In the rows, 128 means zero.
Where one turn sends some rows of the set: a few examples, then the rows asked:
geka: [130 131 126  85 157 125 156 134 143 103 136 127 136 139 167 114]
rar: [108 141 140 116 102 108 112 123 140 101 163 118 184 121 129 155]
kap: [106 146 104 140 104 124  97 158 161 131 133 136 127 121 161 143]
Vitab: [110 148 107 138 108 109 110 165 151 127 130 131 120 123 159 146]
dem: [ 88 134 132 133 141 179 126 134 153  83 119 130 143 128 140 124]
Vefum: [ 98 141 133 136 136 150 150 140 137  66 116 127 135 137 132 134]
gad: [138 118 112 129 150 159 112 117 142 132 147  88 150 139 152 124]
vobu: [ 97 150 134 102 104 121 150 125 149 115 140 133 189 113 133 136]
Vukom: [110 144 137 107 117  88 122 128 138 111 162 109 177 125 137 155]
zuv: [125 110 133 150 149 139  98 132 106 121 125 101 156 129 128 146]
Tuz: [100 123 141 125 149 147 110 134 119 106 107 138 154  98 106 116]
funok: [128 111 122 147 147 149  90 118 121 135 132 102 158 118 142 134]
tosik: [149 121 132 150 138 111 112 125 100 125 133 110 124 120 138 139]
gota: [113 132 139 131 143 126 121 135 110  93 107 137 144  93 102 119]
Zil: [132 132 123 112 127 155 143 124 141  63 133 127 162 133 139 118]
Rit: [122 104 130 129 159 161 114 129 131 126 142  95 148 153 141 141]
Supap: [126 117 142 100 132 171 127 118 150 107 141 163 136 132 159 114]
Zudin: [ 97 142 106 144 106 133  99 166 152 110 126 123 147 126 149 150]
dudib: [145 119 120 148 140 137  91 112 123 146 137 106 143 109 148 128]
tazog: [104 128 153 108 105 122  98 117 146 133 166 146 165 120 142 149]
kiza: [102 136 146 119 100 124 100 120 142 110 165 137 176 120 133 152]
vedov: [153 124 124 147 139 118 103 114 115 138 138 111 127 111 148 126]
didu: [126 101 143 134 147 151 123 132 116 113 137 111 129 157 136 148]
Nof: [128 120 136  88 149 147 145 126 147 118 138 150 125 136 166 113]
Pag: [127 121 132 115 119 172 127 116 148  77 137 150 153 126 143 115]
Lage: [124 157 119 117 139 122 155 125 152 108 127 130 105 120 162 110]
kote: [133 134 117  96 145 129 159 130 138  75 132 115 154 137 152 120]
kurar: [115 152 125 126 140 121 161 135 137  78 118 123 114 131 144 126]
telet: [104 147 144 103  94 127 144 119 152 129 144 155 173 109 138 133]
Fasez: [108 140 141  94 124  85 122 129 140 131 161 121 162 123 150 149]
fos: [113 137 122 110 159 132 108 123 137 136 114 131 141  85 134  96]
Nes: [128 147 119 115 151 109 124 123 129 124 115 126 134  83 128  97]
Pofi: [102 148 138 108  96 132 142 120 153 122 141 145 183 108 133 133]
Kulo: [106 133 148  97 120 103 109 124 145 144 166 139 156 120 151 149]
nimu: [126 145 127 123 145 105 131 128 114 100 110 128 136  92 114 111]
Gugi: [ 99 125 133 117 156 148 103 130 132 127 112 139 151  91 120 107]
miko: [ 96 142 147  93 111 112 159 132 144 132 138 145 171 120 137 142]
Tobag: [159 129 110 136 133 144 117 105 138 123 153  95 134 130 149 120]
Zolu: [ 95 146 136  96 114 115 155 132 148 121 136 134 185 117 134 142]
kapam: [165 128 126 141 123 132 125 108 125 111 151 114 116 135 139 128]
zepu: [ 99 141 108 143 112 118 111 173 146 107 123 119 141 130 150 155]
vul: [136 113 136 150 145 120 109 132  96 115 125 106 138 130 128 152]
gitok: [ 99 142 151  97 104 117 153 127 149 135 139 153 164 116 142 138]
seb: [148 114 142 141 131 137 127 122 111 105 144 121 114 149 134 147]
magon: [104 147 108 140 110 106 115 171 147 115 128 125 129 130 156 152]
gat: [114 147 117 117 143 153 133 119 169 124 130 136 115 113 168 103]
koz: [ 97 137 122 123 143 178 121 123 168 113 127 135 134 119 155 110]
mago: [ 99 144 106 143 103 136  93 162 161 125 130 130 141 123 156 144]

tosik goes to vedov
Zil goes to kote
gat goes to koz
Now find these:
seb goes to kapam
magon goes to Vitab
Tuz goes to gota
Vukom goes to Fasez
gitok goes to telet

Where one turn sends some rows of the set: a few examples, then the rows asked:
dade: [130 109 116 138 133 133 128  97 101 112 131  83 117 133 118  98 127 110
 161]
satu: [144 144 122 152 162 133 117  83 132 139 113 106 107 107 135 130 142 135
 137]
Vanu: [108  78 143 116 130 131 115 129 146 126 118 126 117 115 135 160 131 120
 120]
numo: [158 145 144 146 112 125 133 139 138 121 173 164 142 129 134 116 120 124
 150]
nivim: [132 110 125 147 123 142 107  86 107 103 135 100 107 141 124 105 141  97
 146]
der: [156 151 139 155 120 106 124 116 130 129 169 134 138 112 140 106 115 137
 164]
Muvu: [154  91 104 118 144 140 114 141 120 156 147 151 146 128  92 129 136 125
 132]
motuk: [164 100 110 108 153 127 105 142 115 153 141 157 135 125  93 143 142 125
 135]
dalub: [108  88 149 104 153 149 111 123 133 129 141 140 108 116 140 146 141 111
 166]
natim: [142  99 128  97 163 146 106 140 111 138 152 153 121 128 119 138 150 113
 176]
futum: [141  94 116 113 168 157 101 127 108 147 151 148 128 140 113 133 148 112
 167]
Vone: [135 122 120 153 111 122 113 102 104 102 141  94 124 149 139 104 120 118
 166]
kepe: [158 149 124 153 155 117 126 137 130 116 118 129 143 136 162 154 126 144
 140]
Nuri: [165 153 132 154 124 119 125 127 114 109 112 116 133 149 152 138 146 149
 147]
fumal: [159 137 139 154 149 123 110  78 123 121 120 111 108 120 141 134 156 120
 117]
Muno: [138  81 130 122 128 125 130 142 137 148 130 135 150 119 111 147 128 132
 104]
kam: [175 151 144 150 140 115 123 130 128 111 131 141 142 130 155 147 146 139
 126]
Mizos: [135 154 125 154  99 153 128 119 138 126 130 147 107 157 122 112 136 136
 167]
Peko: [144 142 137 146 130 109 134 133 145 136 170 153 139 132 133 119  92 129
 161]
fina: [114  85 150 110 170 148 108 114 123 137 142 133 113 131 147 148 144 111
 162]
vide: [128 129 125 139 110 146 144 130 129 131 131 141 105 166 102 105 117 119
 167]
mun: [131 128 127 143  97 158 126 119 128 115 153 148 112 154 113  99 128 106
 162]
duz: [142  82 117 119 131 112 110 135 134 142 125 134 138 113 106 152 127 126
 104]
Ped: [147 151 135 161 131 121 112  72 134 142 127 117  99 121 129 116 138 135
 139]
fiku: [113  81 160 118 144 132 128 127 143 138 124 128 125 121 145 158 136 127
 122]

Peko goes to kepe
fumal goes to nivim
Now find these:
fiku goes to fina
Mizos goes to der
dalub goes to natim

Where one turn sends some rows of the set: a few examples, then the rows asked:
Mupil: [138  92 143 104  94 123 114 142  90 117 158 128 116 164 110 113 162 165
 155  81 122 164 120  94 118 145 124 134 112 157 119 134 100 147 114 116
 138 136 146]
Zunaz: [145 108 141 118 143 114 154 167 116  88 149 129 131 136 182 153 158 133
 128  91 117 138 111 123 132 159 160  92 128 107 119 178  69 131 115 103
 125  84 140]
Paz: [ 99 101 178 115  75 116 138 118  99 128 125 159 131 149 147 165 157 145
 190 100 142 118 119  89 132  96 148 132 115 116 158 109 111 132 117 141
 135 139 133]
kar: [114 120 158 117 151 107 130 142 104 106 134 124 134 143 164 145 166 148
 175  99 110 138  98  82 142 117 175 122 167 126 147 123  84 132 120 103
 147  77 133]
rufe: [115  77 173 144 123 134 117 123 125 122 134 158  99 154 115 108 174 173
 147  76 113 144 123 117 128 147 133 153  94 133 142 142  87 148 155 137
 126 110 123]
labi: [106  65 138 123  97 111 135 177 125 104 139 147 111 145 138 151 144 140
 132 121 139 150 145 100 132 137 166 125 132  83 148 127 110 123 153 146
 107 145 120]
vudal: [106 109 159 138 122  94 113 128 116 101 100 165 137 164 131 154 168 165
 163 118 118 160 113  77 100 137 194 109  86 123 130 143  76 130 135 126
 153 150 144]
Gis: [105  99 152  89  90 131 141 143 112 103 110 183 112 173 151 129 155 137
 144  64 125 143 157 117 113 127 136 114  77 119 141 172  91 127 134 148
 138 143 131]
Relil: [113 118 134 118 150 101 145 140  80  91 153 127 133 139 168 126 158 147
 162  75  97 116 108  98 119 128 178 144 131 141 162 135  95 142 121 115
 163  89 144]
Fita: [130  81 136 104 159 147 132 121  82 113 146 104 129 131 162 151 160 149
 128  62 117 138 120 106 111 171 152 137 153 126 130 141 110 117 107 136
 148 114 107]
pef: [ 86 129 165 120  89 119 141 130 107 120 133 147 155 138 129 168 168 165
 125  93 132 178 113  94 122 111 174 118  77 124 116 134  80 148 112 128
 146 123  96]
rela: [104 124 152  98 151 117 166 155 100  96 142 136 120 159 163 136 155 153
 139  78  84 117 137 121 125 134 176 142  99 129 174 157  95 138 133 110
 142  83 118]
numon: [111  94 130 122  70 114 153 123  88  96 128 167 118 161 144 143 162 138
 173  75 131 127 126 107  98 124 156 142 101 127 162 148  82 141 100 147
 144 162 146]
fuvi: [116 111 151 105 143 113 129 162 123 107 138 125 139 127 179 144 157 149
 129  94 118 150 110  95 154 126 166 104 152 112 121 152  78 127 131 119
 119  66 117]
miz: [123  86 167 118  88 117 117 126 109 124 115 152 142 138 160 142 160 145
 146  68 143 131 120  71 140  95 138 123 114  98 122 142 106 109 151 171
 130 125 133]
kade: [133 121 165 109 153 120 173 161 115  95 132 138 119 169 164 163 163 138
 154  97 101 127 127 133 125 151 165 106 109 112 158 172  73 135 120  79
 133  93 131]
Zorig: [128  83 154 147 133 116 151 155  85 112 165 136 131 135 131 166 132 171
 138 100 140 150 126 120 121 126 141 106 105  76 137 150 104 124 126 146
 125 166 151]
vit: [121 103 176 105 101 138 121 142 122 123 112 167 104 169 153 170 171 133
 176  98 153 150 136 131 126 135 109 100  81 109 129 151  78 126 120 123
 134 129 129]
Boke: [151  89 144 142  94 120 114 132 109 111 121 144 124 145 159 162 180 134
 159  82 160 149 101 103 124 130 119 118 104  92 117 157  62 119 117 153
 136 133 140]
mus: [120 109 171 150 129 144 160 141 103 121 151 138 109 163 153 177 172 143
 162  89  97 121 120 104  93 177 166 120 160 119 151 154 128 136 111 114
 132 104 126]
Nones: [146  81 166 124 117  86 132 126 128 109 102 135 142 163 121 173 178 139
 152 103 127 157 114  83  96 135 185 105  72 129 136 145  76 119 143 120
 126 134 142]
nipo: [110  99 147 135 105 126 117 119 112  75 139 174 131 147 159 157 151 124
 136  89 119 155 130 103  94 140 174 112  64 110 120 109 107 134 150 126
 172 107 148]
bune: [116  91 164 131  86 105 143 113 128  93 140 161 143 128 138 158 169 109
 122  79 132 142 115 107 102 138 173 101  88 124  97 120 103 139 147 126
 150 105 143]
Fav: [125  92 194 166 136 152 147 117 105 118 137 160 119 161 116 153 156 158
 150  66 121 153 125 137 130 126 134 117 109  77 153 135  89 141 138 123
 144 131 134]
zafot: [102  99 154  96 158 163 136 154 134 114 120 132 110 148 154 170 135 171
 136  94 117 147 147  80 112 170 155 116 149 127 150 161  96 147 132 127
 108 103 129]
ropu: [107  95 170 110 155 131 145 132 106 132 140 119 118 160 152 160 175 169
 140  89  92 125 129  97 110 159 160 144 151 127 141 156 134 103 134 134
 126 106  96]
Tesi: [121  79 153 112 168 167 132 126 109 105 130 129 112 143 156 172 158 136
 161  87 138 141 120  95 113 183 157 113 166 124 147 128  88 136 117 104
 137 106 127]
Sefus: [130  87 153 108  72 138 131 157 109 106 132 139 118 176 117 141 158 122
 152  90 127 176 139  91 132 131 154 117 155 106 139 102 105 137 122 102
 139 137 125]
Dos: [122 112 158 107 106 129 132 138  99 109 135 135 145 153 143 187 160 152
 128  89 132 186 130 101 112 115 168 127  43 116 146 123  83 131 123 125
 142 109 104]
laz: [122 115 140 128 123 156 149 157 101 111 151 125 117 137 161 165 137 163
 124  66  97 136 137  94  93 176 157 116 143 119 143 169 107 158  99 137
 122 111 139]

numon goes to Gis
ropu goes to mus
Now find these:
fuvi goes to kar
Sefus goes to Mupil
nipo goes to Dos

Where one turn sends some rows of the set: a few examples, then the rows asked:
Nezi: [111 145 143 127 147 124 130 137  98 144 115 137 154 137 119 172]
kega: [133 141 121 152 147 118 154 138 116 123 141 121 114  86  97 109]
momun: [131 129  90 128 118 144 147 139  94 131 130 130 127 151 144 126]
temo: [127 129 137 150 140 102 131 135 138 109 103 127 123  80 122 107]
kameg: [106 125 143 124 138 133 136 134 115 140  99 147 149 107 118 176]
Govu: [129 152 144 154 153  89 121 135 125 113 120 118 133 111 120 110]
Lan: [126 146 112 126 138 124 133 136  93 136 140 128 146 167 135 144]
setap: [128 147 133 151 155 108 148 137 118 125 144 122 124  88  93 120]
Feza: [131 145 113 135 133 131 129 141  97 139 124 120 153 172 136 133]
bag: [138 118 126 111 126 172 120 112 154 130 123 123 118 145 107  99]
Difa: [132 110 135 106 127 171 119 110 164 131 115 130 122 130 104 109]
Giv: [140 106 127 101 129 160 118 121 167 130 113 133 123 127 106 102]
zolup: [140 129 131 113 132 165 113 114 146 133 132 120 124 161 106 101]
mokat: [110 120 145 123 141 123 126 133 138 138  99 141 169 118 122 173]
legu: [111 110 123 124 121 152 148 139 114 136  90 148 132  94 125 159]
fal: [127 137 104 133 120 151 147 143  79 139 115 129 126 144 135 133]
laguz: [146 131 126 105 137 151 111 125 147 133 131 120 128 163 108  95]
rone: [118 143 140 129 146 116 120 137 116 140 118 130 169 154 125 161]
Geg: [106 118 136 115 143 121 133 128 133 133 113 150 156 108 124 177]
lugas: [133 130 123 154 132 110 136 136 130 108 106 122 113  87 129  92]
mel: [134 124  92 134 112 152 144 144 100 134 113 123 134 153 144 119]
minud: [115  99 123 124 121 145 140 135 142 132  87 145 149  98 128 156]
mozo: [128 115 148 106 139 159 112 108 169 132 118 131 132 131  98 123]
famo: [134 126 150 100 150 139 104 118 167 133 124 129 142 142  98 121]
sen: [123 141 148 151 150  91 123 132 136 112 110 125 132  91 119 117]
bavu: [127 142 131 150 153 111 150 137 121 124 139 124 122  81  94 119]
Bes: [137 141 120 158 134 107 133 139 117 110 116 116 115 108 130  87]
Vod: [140 135 141 103 148 140 104 120 153 133 133 123 139 161 102 109]
napez: [134 111 143  99 140 149 111 119 173 132 113 135 135 123 100 117]
latuk: [130 129 154 107 146 152 106 108 161 134 126 128 138 147  97 124]
nav: [146 116 118 103 128 161 119 123 153 130 122 125 119 146 110  90]
govun: [127 100  98 129 106 159 147 141 122 131  94 135 132 115 140 128]
Kiz: [132 150 127 152 154 110 150 138 114 126 147 119 122  94  94 115]
rov: [129 138 126 151 147 116 154 138 120 123 139 123 117  79  95 114]
kobib: [124 104  91 122 110 154 155 136 113 127 111 142 123 115 141 132]
lif: [112  98 113 116 122 141 148 131 133 129 103 152 137  94 130 158]
tevug: [135 135 143 110 144 154 107 112 150 134 133 122 135 163 101 114]
goles: [121 152 125 132 137 134 134 141  81 143 123 128 143 156 127 149]
fuve: [113 141 135 120 151 111 126 130 114 138 132 137 160 145 124 170]
puba: [121 117 104 129 112 161 155 142  96 135 100 138 120 114 134 137]
pak: [132 146 122 152 148 115 152 139 112 124 145 119 117  92  98 109]
Fumur: [134 153 132 157 145  96 126 138 115 112 124 113 125 119 126  96]

goles goes to fal
sen goes to Govu
mozo goes to latuk
Now find these:
mel goes to govun
Kiz goes to pak
nav goes to Giv
momun goes to kobib

Where one turn sends some rows of the set: a few examples, then the rows asked:
vad: [167 135  73 126 124 122 144  95 116 132 144  91 105 134 120]
Dimos: [108 152 114 115 130 133 145 132  84 130 134 125 113 131  93]
sekav: [157 138  92 137  80 137 162  96  82 148 129 107 108 123  90]
Meb: [147 147 115 129  79 133 177 114 103 111 150  89  91 155 119]
Torib: [131 102 130 136 113 141 163 124  82 109 148 101  98  94 117]
Nerek: [144 134 103 115 127 173 139  99 132 159 145 114 115 140 141]
bivir: [102 110  84 106  88 141 159 110 114 111 146  94 107 118  99]
merel: [145 151 118 114 121 173 170 129  99 126 157 144  85 125 115]
mozas: [137 156 131 124 125 184 165  99  98 134 141 130 107 123 113]
sifu: [149 120  99 132  99 150 146 154 169 133 136 103 106 109 118]
Rakir: [128 142 107 124  98 117 145  95 129 121 122  81 105 106 133]
kabu: [124 106 101 122  81 129 149 121 146 153 140 101  95 122 134]
mupab: [125 169 107 139 145 146 168 134 133 135 150  91  90 126 129]
vom: [133 140 113 122 130 121 142 145 100  93 154  91  89 134  98]
tiv: [160  91 124 123  92 171 180 137 117 146 128  83  92 128 124]
rezu: [124 154  84 117 135 192 139 127 133 120 121 103 109 128 108]
Lod: [159 121 122 147  86 174 155 148  88 160 144  97  82 123 122]
pelu: [133  88 111 142  93 167 148 141 126 146 126  92 130 111  96]
zus: [150 125  91 109 139 151 169 114  83 124 120  97  94  95  86]
lik: [133 142 125 119 118 191 141 142 130 144 112  79 105 141  86]
fami: [160  99 106 119 111 164 138 157 112 134 131  73 108 132  79]
tor: [114 106 132 142 101 138 157 155 129 143 157  94  87 131 119]
tozet: [122 116 116 122  96 169 133 144 114 133 111 114  83 100  75]
Golag: [152 101  91 116 121 165 157 167 136 151 130  93  97 124  91]
dabil: [154 150 113 133  77 161 164 110 109 133 122  60  88 148 112]
sumun: [133 141  97 142  82 114 138 113 110 114 139  72  95 126 127]
Rif: [142 133 148 109  99 163 144 117  90 140 122  93  97  88  98]
vokup: [150 177 130 141 126 176 146 142 122 120 148 101 100 110 121]
sepa: [123 162 115 124 118 184 131 136  92 143 158 114  81 135 103]
Loz: [164 139 106 157 107 144 162 161 145 134 152 110 107 130 102]
zof: [122 147  78 132 107 117 177 103 122 122 120 100  91 132 111]
depif: [159 146 121 108 129 181 130 107 107 159 129 108 113 141 102]
muda: [159 112  74 142 115 163 154  92 124 127 125  82 124 126 110]
femem: [143 101  74  91 114 154 163 125 123 115 127 118 107 105 118]
gen: [123 126  93 111 134 158 130 148 104 109 139  84  83  90 123]
Bikir: [151 162  95 140  98 145 162 115  98 117 155 130 114 147  95]

zus goes to Torib
vokup goes to vad
bivir goes to tozet
Now find these:
rezu goes to sekav
depif goes to Meb
lik goes to Bikir
fami goes to merel
pelu goes to sepa
muda goes to Lod
Golag goes to mozas
Nerek goes to dabil
vom goes to femem

Where one turn sends some rows of the set: a few examples, then the rows asked:
mifu: [ 95 137 137 141 133 117 155 122 154 143 156 129 184 121 110 142]
bib: [108 111 123 150 140 158 126 126 154 146 133 151 101 106 118 126]
Muf: [128 123 127 132 144 118 113 101 171 171 113 157 136 126 119 135]
tules: [123 139 136 128  92 126 141 125 139 161 127 134 145  78 113 110]
Gof: [135 119  99 145 171 117 141 139 107 138 146  98 122  95 125 150]
seg: [152 148 126 116  99 130 162 107 139 140 128 114 161 109 122 112]
podi: [138 115 102 126 164 110 132 134 141 121 151 104 136  76 104 156]
tutes: [110 100 117 155 164 129 148 140 156 132 136 139 128 137 143 107]
mig: [128 140 132 138 115 114 171 127 136 151 134 125 176 105 136  93]
sefu: [126 128 132 135 121  98 164 137 141 147 130 125 170 109 140  89]
fula: [110 111 123 133 142 151 106 115 155 128 142 150 136 125 149 106]
dogip: [138 130  99 142 171 114 143 119 102 145 144 103 112 102 127 147]
mipeg: [127 105  96 123 158 118 116 137 119 111 143 118 133  80 131 149]
boz: [118 131 129 162 153 153 134 115 137 160 143 123 121 138 137 108]
kur: [ 95 139 138 136 122 129 145 118 155 146 154 137 178 109 100 149]
vob: [139 115 102 132 173 104 140 136 138 126 151 100 139  85 105 153]
fil: [131 122 111 134 162 118 133 106 161 179 129 149 121 134 128 150]
zar: [130 142 126 132  91 141 148 121 129 154 128 130 154  88 118 103]
misek: [149 143 124 111 103 126 161 110 143 132 125 119 168 109 127 107]
paket: [128 110 106 120 161 112 125 108 171 161 128 159 135 130 137 144]
tepu: [125 144 132 126  94 131 146 118 138 151 132 139 165  83 122 105]
Reb: [130 123 125 140 160 104 130 108 170 170 116 149 146 142 129 127]
Ful: [130 132 121 133 108 117 164 131 132 138 132 126 174 111 141  88]
nunat: [127 109  91 113 159 110 117 119 120 109 142 129 129  88 138 144]
setag: [125 153 118 128 149 129 151 131 132 116 129 130 130 135 121 178]
Karu: [129 110  99 118 169 111 129 133 118 106 137 120 134  89 137 152]
vog: [123 144 114 117 147 124 143 132 137 103 130 138 137 136 127 174]
bupug: [136 125 107 136 170 123 140 130 106 132 138 106 115  90 122 160]

tepu goes to Karu
setag goes to kur
sefu goes to dogip
Now find these:
bib goes to fula
mipeg goes to Ful
fil goes to Muf
misek goes to vob

